In the data rows, zero lies at 4.5, halfway between 4 and 5.
Here are some points:
[3, 2, 6, 3, 8, 4, 4, 3, 2, 6, 1, 4]
[5, 3, 2, 3, 2, 5, 5, 7, 7, 3, 6, 5]
[4, 6, 8, 6, 7, 4, 4, 2, 2, 7, 3, 4]
[5, 8, 6, 6, 5, 5, 4, 3, 4, 5, 5, 4]
[4, 9, 9, 6, 9, 4, 4, 0, 1, 7, 3, 3]
[4, 3, 4, 4, 6, 4, 4, 4, 3, 5, 2, 5]
[6, 9, 7, 7, 3, 7, 5, 3, 6, 4, 9, 3]
[3, 5, 8, 5, 9, 4, 3, 1, 1, 7, 1, 4]
[5, 3, 1, 3, 1, 5, 6, 8, 7, 3, 7, 5]
[5, 6, 6, 5, 5, 5, 4, 4, 4, 5, 4, 4]
[5, 9, 6, 6, 4, 6, 5, 4, 5, 4, 7, 4]
[5, 3, 2, 4, 2, 5, 5, 7, 6, 3, 5, 5]
[4, 8, 6, 6, 6, 4, 4, 3, 4, 5, 5, 4]
[5, 9, 9, 7, 6, 5, 4, 2, 3, 6, 5, 3]
[4, 1, 2, 3, 3, 4, 4, 6, 5, 4, 4, 5]
[6, 9, 8, 7, 5, 5, 5, 2, 4, 5, 7, 3]
[5, 2, 1, 3, 1, 5, 5, 7, 7, 2, 6, 5]
[5, 5, 6, 5, 6, 5, 4, 4, 4, 5, 3, 5]
[4, 1, 1, 3, 3, 4, 5, 7, 6, 3, 5, 6]
[4, 7, 9, 6, 7, 5, 4, 1, 2, 6, 3, 3]
[5, 2, 2, 3, 2, 4, 5, 7, 6, 3, 5, 6]
[3, 2, 5, 4, 7, 4, 4, 4, 3, 5, 2, 4]
[5, 3, 4, 4, 4, 4, 5, 5, 5, 4, 4, 5]
[4, 3, 3, 4, 4, 4, 4, 6, 5, 5, 4, 5]
[5, 6, 4, 5, 3, 5, 5, 5, 6, 3, 6, 4]
[5, 2, 1, 3, 2, 4, 5, 7, 7, 3, 6, 5]
[4, 5, 6, 4, 6, 5, 5, 3, 3, 5, 3, 4]
[5, 4, 3, 4, 3, 4, 5, 6, 5, 4, 5, 5]
[3, 2, 5, 3, 7, 4, 3, 3, 2, 6, 1, 5]
[5, 4, 3, 4, 2, 5, 5, 6, 7, 3, 6, 5]
[5, 5, 3, 5, 2, 5, 5, 6, 7, 3, 7, 5]
12 more points follow, each with its number after it:
[5, 9, 9, 8, 7, 6, 5, 1, 3, 6, 6, 3] 0
[4, 6, 6, 5, 5, 5, 4, 3, 4, 4, 5, 4] 1
[3, 0, 3, 2, 6, 3, 4, 5, 2, 5, 1, 5] 2
[4, 7, 9, 6, 8, 5, 4, 1, 2, 7, 3, 3] 3
[5, 3, 3, 4, 3, 4, 5, 6, 5, 3, 5, 5] 4
[4, 0, 1, 2, 4, 4, 4, 6, 5, 4, 3, 6] 5
[4, 3, 5, 4, 6, 4, 4, 4, 3, 5, 3, 5] 6
[4, 4, 5, 4, 5, 4, 4, 5, 4, 5, 4, 5] 7
[5, 3, 0, 4, 0, 5, 5, 8, 8, 2, 8, 6] 8
[5, 4, 3, 4, 2, 5, 5, 6, 7, 3, 7, 5] 9
[3, 1, 5, 3, 7, 4, 4, 4, 2, 6, 1, 4] 10
[5, 1, 0, 3, 0, 5, 5, 8, 8, 2, 7, 6] 11
Which two of these numbered points are nearest to each point below, looking only along the 2 directions in which the first points spread most? Their numbers follow each, nearest first.
[5, 9, 8, 7, 6, 6, 5, 2, 4, 5, 7, 3] > 0 1
[3, 2, 5, 3, 8, 3, 4, 3, 1, 6, 1, 5] > 10 6
[6, 3, 1, 4, 0, 5, 5, 8, 9, 1, 8, 6] > 8 11
[4, 0, 0, 1, 3, 3, 4, 8, 5, 4, 2, 6] > 5 2
[5, 3, 0, 4, 0, 5, 5, 8, 8, 1, 8, 6] > 8 11
[4, 0, 1, 2, 3, 3, 4, 7, 5, 4, 3, 5] > 5 4
[5, 4, 5, 4, 5, 4, 4, 4, 4, 5, 4, 4] > 7 6
[4, 7, 8, 6, 8, 4, 4, 1, 1, 7, 2, 4] > 3 0
[4, 4, 5, 4, 5, 5, 4, 4, 4, 5, 4, 5] > 7 6
[4, 0, 0, 1, 0, 3, 5, 9, 8, 2, 5, 7] > 11 8
[5, 9, 8, 7, 6, 6, 4, 1, 4, 5, 5, 3] > 0 3
[4, 6, 8, 5, 9, 4, 4, 1, 1, 7, 2, 3] > 3 0
[4, 3, 3, 3, 3, 4, 5, 6, 6, 3, 5, 5] > 4 9
[5, 5, 2, 5, 2, 5, 5, 6, 7, 3, 7, 5] > 9 4
[5, 3, 1, 4, 1, 5, 5, 7, 7, 2, 7, 5] > 8 9
[4, 3, 6, 4, 6, 4, 4, 4, 3, 5, 2, 5] > 6 7
[4, 0, 0, 1, 3, 3, 5, 8, 5, 3, 3, 7] > 5 4
[5, 7, 6, 5, 5, 5, 5, 3, 4, 5, 5, 4] > 1 7
[3, 6, 9, 6, 9, 4, 4, 0, 0, 7, 1, 3] > 3 0
[5, 3, 3, 4, 3, 4, 5, 5, 5, 4, 5, 5] > 4 7
[3, 2, 5, 4, 8, 3, 4, 3, 2, 6, 1, 4] > 10 6
[4, 3, 5, 4, 6, 4, 4, 4, 3, 5, 3, 4] > 6 7
[4, 0, 0, 1, 3, 3, 5, 8, 5, 3, 3, 6] > 5 4
[5, 0, 0, 2, 0, 4, 5, 9, 7, 2, 6, 7] > 11 8
[5, 3, 4, 4, 3, 4, 5, 5, 5, 4, 5, 5] > 4 7
[5, 7, 3, 6, 1, 5, 5, 6, 7, 3, 8, 5] > 9 4
[5, 7, 6, 5, 6, 5, 5, 4, 4, 5, 5, 4] > 1 7
[3, 2, 7, 4, 8, 4, 4, 3, 1, 7, 1, 4] > 10 6
[3, 0, 1, 2, 4, 3, 5, 7, 4, 4, 2, 5] > 5 2
[5, 4, 4, 4, 5, 5, 4, 4, 4, 5, 3, 5] > 7 6
[6, 7, 2, 5, 0, 6, 6, 7, 9, 1, 9, 5] > 8 9
[3, 1, 5, 3, 6, 4, 4, 4, 2, 5, 1, 5] > 10 2
[3, 0, 0, 1, 4, 3, 4, 8, 5, 4, 1, 6] > 5 2
[4, 2, 3, 4, 4, 5, 4, 6, 5, 4, 5, 5] > 4 7
[4, 4, 5, 4, 5, 4, 5, 4, 4, 5, 4, 4] > 7 6
[4, 7, 8, 6, 9, 5, 4, 1, 1, 7, 2, 4] > 3 0
[3, 3, 7, 4, 9, 4, 4, 2, 1, 7, 0, 4] > 10 6
[4, 1, 2, 2, 4, 4, 4, 6, 5, 4, 3, 6] > 5 4
[4, 7, 9, 6, 9, 5, 4, 0, 1, 7, 2, 3] > 3 0
[4, 0, 1, 2, 3, 4, 4, 8, 6, 3, 3, 6] > 5 4
[5, 4, 4, 4, 3, 4, 5, 6, 5, 4, 5, 5] > 4 9
[5, 4, 3, 4, 2, 5, 5, 6, 7, 3, 7, 5] > 9 4
[5, 7, 7, 6, 5, 5, 4, 3, 4, 5, 5, 4] > 1 0
[6, 9, 8, 7, 6, 5, 5, 2, 4, 6, 6, 3] > 0 1
[4, 7, 9, 6, 9, 5, 4, 0, 1, 8, 2, 3] > 3 0
[3, 0, 2, 2, 6, 3, 4, 5, 3, 5, 1, 5] > 2 10
[4, 8, 9, 6, 9, 5, 4, 0, 1, 7, 2, 3] > 3 0
[5, 7, 6, 6, 6, 5, 4, 2, 4, 5, 4, 4] > 1 3
[4, 2, 4, 4, 6, 4, 4, 4, 3, 5, 3, 4] > 6 7
[5, 9, 8, 7, 6, 6, 5, 2, 4, 5, 6, 3] > 0 1
[4, 0, 0, 1, 2, 3, 4, 9, 5, 3, 3, 7] > 5 11
[5, 5, 3, 5, 2, 5, 5, 6, 7, 3, 6, 5] > 9 4
[3, 0, 2, 2, 5, 4, 4, 6, 5, 4, 3, 5] > 5 2
[4, 8, 9, 6, 9, 4, 3, 1, 1, 7, 2, 3] > 3 0
[4, 8, 9, 6, 9, 5, 4, 1, 1, 7, 2, 3] > 3 0
[4, 0, 2, 3, 4, 4, 4, 6, 4, 5, 3, 5] > 5 2
[5, 8, 6, 6, 5, 5, 4, 4, 5, 5, 6, 4] > 1 7
[4, 0, 0, 1, 2, 2, 5, 9, 6, 3, 3, 6] > 5 11
[5, 2, 2, 3, 3, 4, 4, 6, 6, 4, 5, 6] > 4 5
[5, 8, 6, 6, 5, 5, 4, 4, 5, 4, 6, 4] > 1 7
[5, 4, 4, 4, 5, 4, 5, 5, 4, 4, 5, 4] > 7 4
[5, 9, 8, 7, 6, 5, 5, 1, 3, 6, 5, 3] > 0 3
[3, 0, 3, 3, 7, 4, 3, 4, 3, 5, 1, 5] > 2 10
[4, 2, 5, 4, 6, 4, 4, 4, 3, 5, 2, 5] > 6 10
[3, 0, 4, 2, 7, 4, 4, 5, 2, 6, 0, 5] > 2 10
[4, 8, 9, 6, 9, 4, 4, 0, 1, 7, 2, 3] > 3 0
[5, 7, 6, 6, 5, 4, 4, 4, 4, 5, 5, 4] > 1 7
